which system made each run
In the rows, zero is written as 128.
Y, run 1 (9 x 32)
[[177 145  77 133  97 120 159  77 148 136  70 112 144 122 117 113 141 141
  163 119 147 117 136  43 123 112 126 103 194 131 114  99]
 [153 148  81 145  82 121 152  80 147 156  89 105 146 100 123 108 143 150
  163 117 152 132 157  49 118 122 113 118 184 128 115  97]
 [141 143  89 159  74 124 144  96 126 172 114  98 140  85 132 104 144 147
  165 123 146 141 173  59 109 132 112 136 163 120 120 100]
 [123 143  95 181  71 127 133 108 122 185 133 100 140  68 138 112 150 149
  161 125 145 147 183  79 105 139 100 147 134 111 122 101]
 [102 142 116 175  77 127 124 118 117 183 158 113 144  60 153 115 153 150
  149 131 136 155 188 112 103 154 107 161 108 110 122 107]
 [ 87 135 123 166  86 135 116 133 105 190 178 115 136  58 163 122 153 150
  144 134 127 170 190 139 113 158 104 171  89 109 131 118]
 [ 75 124 136 163  98 138 102 148 100 180 188 124 135  68 166 130 140 147
  132 148 117 164 181 167 118 159 109 173  69 110 128 129]
 [ 69 117 148 148 113 135 100 162 103 171 195 134 137  85 167 136 142 132
  121 145 111 154 168 191 125 150 115 163  59 113 137 132]
 [ 71 112 161 135 129 135  94 176 105 153 195 143 131 104 162 144 135 126
  114 144 106 142 150 206 129 148 119 152  54 125 142 137]]
G, run 2 (9 x 32)
[[183 127 132  96 162 125 133  87 151  86  70 141 111 187  90 104 107 112
  117 111 129 102  62  90 132 112 145 122 181 134 118 137]
 [178 127 133  90 162 123 136  98 147  81  84 146 118 193 101 120 106 112
  109 125 129  97  58 104 142 107 147 104 172 137 127 145]
 [169 117 128  80 169 133 135 120 149  78  97 156 121 188 106 135 102 108
  108 130 113  90  57 134 155 106 152  96 160 147 124 147]
 [160 113 125  79 163 126 128 125 145  79 122 156 126 177 125 144 113 109
  106 139 109  87  62 162 170 111 161  86 145 156 125 151]
 [138 103 128  84 157 133 133 141 137  85 141 153 132 160 131 159 123 114
  105 144 107  93  66 182 175 112 152  76 129 157 128 142]
 [122  99 121  95 143 136 134 158 131  99 157 152 131 144 138 166 129 117
  105 150 105  93  82 200 175 114 150  71 116 150 136 141]
 [105 100 126 102 133 129 126 172 124 111 176 145 141 120 148 169 130 127
  109 161 103  96 103 206 178 121 139  74 102 157 141 137]
 [ 89  96 127 120 121 130 126 171 119 124 178 145 154 103 158 169 138 131
  116 162 111 103 126 209 165 128 127  82  87 146 146 126]
 [ 89 108 127 123 114 130 124 176 108 140 180 137 156  84 168 163 141 139
  126 162 116 117 151 206 158 130 115  95  82 137 146 123]]
P, run 3 (9 x 32)
[[154 146 104 122  99 126 136  93 143 143  74 110 130 123 114 101 140 141
  156 118 161 146 162  41 107 120 114 140 181 111 137 100]
 [143 153 108 128  94 123 135  96 142 146  72 111 142 115 120  94 146 145
  161 119 165 141 164  49 103 124 109 133 181 109 140  92]
 [128 144 110 132  96 125 128 111 137 151  79 107 147 108 118 102 147 142
  160 129 172 141 181  59 103 130 101 133 163 112 147  94]
 [124 146 117 132  92 126 127 120 136 151  87 105 149 101 126 102 148 152
  159 126 169 140 188  66 101 129 100 135 159 109 155  87]
 [109 143 121 131  91 119 126 130 132 150  92 107 149  95 132 112 157 146
  160 135 171 136 195  79 107 134  96 130 149 108 161  89]
 [103 136 128 137  93 120 117 143 127 155  99 116 157  91 138 116 155 150
  155 141 173 134 198  95 105 133  92 132 140 104 168  83]
 [ 88 132 133 131  97 120 113 155 124 151 115 115 161  97 143 116 161 146
  152 143 171 135 199 112 109 135  88 123 128 107 175  85]
 [ 81 128 133 126  94 120 110 161 122 148 119 118 159  84 153 124 158 151
  151 148 163 134 193 126 118 137  89 123 119 103 172  86]
 [ 82 126 141 121 105 121 111 165 121 145 125 124 158  88 149 124 163 151
  141 155 163 135 191 142 121 139  98 119 110 115 175  94]]
K, run 4 (9 x 32)
[[140 137 130  65 139 114 122 135 159  86  39 135 151 163 107 109 148 132
  135 141 183 111 142  73 129 110 114  89 192 111 178  87]
 [120 136 136  75 128 116 119 146 151 103  45 127 157 145 120 110 152 136
  146 146 186 116 173  79 120 115 103  91 182 110 190  87]
 [100 136 128  92 109 118 115 157 145 117  61 121 170 128 123 114 160 144
  153 145 191 111 193  90 116 117  92  99 162 107 190  78]
 [ 87 132 136 110 100 121 121 163 139 136  89 117 169 103 140 115 163 149
  151 151 182 118 201 111 114 121  84 103 141 103 182  76]
 [ 80 128 122 128  89 120 114 161 129 150 118 119 168  86 151 126 166 152
  156 152 167 127 200 128 123 132  91 109 120 112 178  85]
 [ 81 123 121 137  90 124 119 156 114 164 148 116 161  67 160 136 162 157
  147 158 155 135 198 148 125 139  98 114 103 111 165  91]
 [ 80 120 121 145  88 128 121 160 111 171 175 117 160  63 169 145 155 148
  146 163 127 137 189 168 139 151 103 123  83 122 150 106]
 [ 86 115 115 156  93 131 121 157 107 175 197 127 150  60 174 151 145 146
  139 161 107 138 168 186 139 153 113 130  70 131 128 123]
 [ 96 110 123 163 102 137 122 152 109 176 208 134 141  75 167 156 133 138
  126 150  96 136 153 196 143 149 124 141  65 140 113 139]]
N, run 5 (9 x 32)
[[151  98  73 122 106 131 158 119 132 126 164 138 142 108 152 167 134 131
  122 146  93  84  90 173 184 115 150  63 129 164 102 132]
 [136 102  96 125 120 132 146 133 125 127 178 144 138 112 154 173 122 122
  118 152  85  93  85 190 180 120 152  73 113 159 105 139]
 [123  99 110 127 128 133 136 138 115 137 192 146 137 110 155 172 120 125
  114 153  80 102  92 209 172 124 148  90  92 164 107 153]
 [104 101 129 132 133 133 127 155 107 137 205 147 129 111 157 163 121 122
  109 148  84 114 106 216 165 128 140 112  72 149 113 149]
 [ 92 106 150 138 133 135 109 164  99 142 208 145 126 106 152 154 122 125
  109 148  96 126 118 225 151 143 134 139  59 137 122 153]
 [ 76 110 159 140 129 135 101 168 100 158 199 147 125 102 155 142 125 124
  113 142  97 147 135 213 135 149 121 160  54 130 124 149]
 [ 71 117 159 144 127 136  96 161 101 163 194 139 126 104 155 133 131 125
  119 143 112 157 158 190 121 156 116 170  54 117 139 148]
 [ 64 129 165 139 121 142  94 169 103 165 175 131 128  95 156 117 142 131
  122 141 128 174 178 175 114 156 109 180  68 104 146 132]
 [ 68 127 163 135 120 134  94 159 106 165 158 124 133  90 147 110 149 140
  132 140 146 173 196 150  98 159 101 181  81  96 155 115]]
Q, run 6 (9 x 32)
[[ 87 143 165 130 126 131  92 140 119 157 110 118 126 109 133  92 145 141
  140 127 166 183 200 104  80 160 102 203 107  89 164 111]
 [100 148 157 150 122 136 101 123 115 170 131 117 113 101 134  90 136 143
  136 116 146 191 185  98  79 159 108 221 102  89 141 127]
 [115 151 146 163 117 142 108 103 110 174 144 124 105 104 131  95 124 138
  133 106 128 189 163  96  84 168 120 222  97 104 116 142]
 [137 144 137 175 115 141 117  87 116 171 158 123  91 107 131  90 115 132
  123 103 109 183 134 105  91 165 132 220 100 112  89 156]
 [149 138 129 168 122 145 130  76 116 172 165 130  93 117 127  98 109 126
  119 102  96 173 108 111 112 157 153 210 116 128  73 167]
 [169 128 115 164 126 145 134  63 118 162 163 130  93 128 120 111 102 117
  111 104  82 157  76 113 126 151 164 189 121 139  62 172]
 [178 124 104 145 127 136 143  70 124 142 166 142  92 135 123 118  98 118
  105 111  70 139  65 125 143 142 168 161 129 149  59 171]
 [188 113 102 134 136 142 149  72 131 124 155 139 106 148 125 126 106 108
  113 116  77 119  40 135 157 127 171 129 142 157  69 170]
 [187 112  98 118 142 133 156  82 141 106 140 147 114 154 118 138  99 115
  109 122  86  97  45 138 163 117 168 103 153 162  82 159]]

runs to name
run 7 (5 x 32)
[[157 104 110  95 153 132 146 127 136  97 152 154 120 156 130 153 113 108
  102 138  92  87  44 175 177 115 163  74 131 163 108 156]
 [141 103 129 104 155 131 124 131 126 110 170 157 122 162 137 154 113 112
   86 136  81 104  54 197 171 119 163 101 107 159 104 162]
 [118 105 152 117 154 140 117 139 117 118 184 159 110 153 132 141 103 108
   89 136  76 118  68 206 159 129 159 135  84 143 103 169]
 [106 109 167 135 161 138 107 145 104 136 197 158 105 136 139 135 107 110
   92 128  82 140  90 210 141 141 152 161  66 133 108 170]
 [ 90 115 167 145 146 142  94 147 101 158 196 152 109 124 141 124 105 115
   99 132  89 160 113 198 122 154 138 191  54 121 113 171]]
 : N
run 8 (5 x 32)
[[177 133  61 160  80 126 162  70 138 156 129 108 139  99 129 122 133 135
  156 120 117 121 114  80 141 121 140 101 172 145  88 115]
 [164 135  64 168  66 120 158  82 130 171 145 105 138  80 136 133 145 140
  154 122 115 122 130  88 138 132 128 107 158 137  92 114]
 [148 131  67 176  66 126 156  94 125 180 161 106 141  66 147 134 140 147
  156 125 122 130 154  99 138 130 127 122 137 134  91 113]
 [132 126  82 185  64 134 145 103 119 183 175 106 148  54 157 139 147 151
  156 128 114 136 159 118 135 143 118 132 118 129 102 118]
 [112 125  94 176  72 133 138 119 113 189 188 116 148  52 162 144 145 151
  152 139 108 142 171 141 133 147 114 141 103 129 108 117]]
 : Y
run 9 (5 x 32)
[[156 114 118 149 130 139 136  96 116 147 188 145 104 134 137 131 102 114
   99 119  68 129  60 170 152 137 165 151 103 148  67 176]
 [140 116 125 161 126 140 127 102 110 157 202 144 103 114 140 133 109 120
  107 120  73 144  81 174 143 149 155 164  82 142  71 174]
 [126 125 134 171 118 142 122 112  99 173 208 136 104 103 147 123 107 123
  109 121  77 154 106 175 131 154 144 185  78 131  78 167]
 [113 123 136 180 111 144 113 115 100 185 208 136 110  91 150 121 115 130
  119 119  82 165 123 165 121 158 143 197  68 124  86 159]
 [107 130 130 186 101 140 114 117 106 192 198 128 117  80 155 123 126 132
  129 119  96 173 147 154 112 164 123 199  75 115  96 147]]
 : N
run 10 (5 x 32)
[[174 137 101  94 126 120 141  96 156  95  50 122 146 157 109 112 136 131
  139 124 163  99 112  59 128 104 128  88 203 130 147 103]
 [183 136  93  90 127 119 153  97 162  93  65 127 146 155 107 121 123 127
  141 125 148  86 100  71 140 101 132  81 200 138 132 113]
 [183 125  88 104 124 114 156  94 153  92  77 129 139 155 110 126 122 123
  137 122 136  75  87  85 157  98 139  70 194 151 121 117]
 [186 123  84 108 122 119 155  94 150 100 102 133 144 147 114 144 120 122
  129 129 123  76  73 111 168 100 144  68 179 161 112 123]
 [180 114  79 115 121 129 161 100 144 103 121 139 143 144 121 149 120 122
  121 133 106  78  63 129 172 105 158  62 169 161 104 132]]
 : G
run 11 (5 x 32)
[[123 105 126 155 121 135 128 131 104 155 211 144 122 118 146 152 107 120
  103 136  67 127  85 203 160 135 152 139  73 150  83 170]
 [104 111 135 167 124 135 114 141  99 166 212 141 116 102 150 145 114 118
  110 134  76 141 106 204 142 148 141 159  58 138 100 167]
 [ 89 118 146 161 116 142 110 142 100 172 211 140 116  99 158 134 117 128
  117 135  84 156 127 198 130 155 133 174  54 124 104 158]
 [ 82 124 146 161 115 136 105 146  96 183 205 130 118  82 158 126 130 136
  119 138 100 166 159 183 114 156 122 191  58 120 118 142]
 [ 82 127 144 164 104 137 104 142 102 181 186 125 134  73 161 117 143 139
  133 135 119 177 175 161 106 165 115 189  73 107 125 132]]
 : N
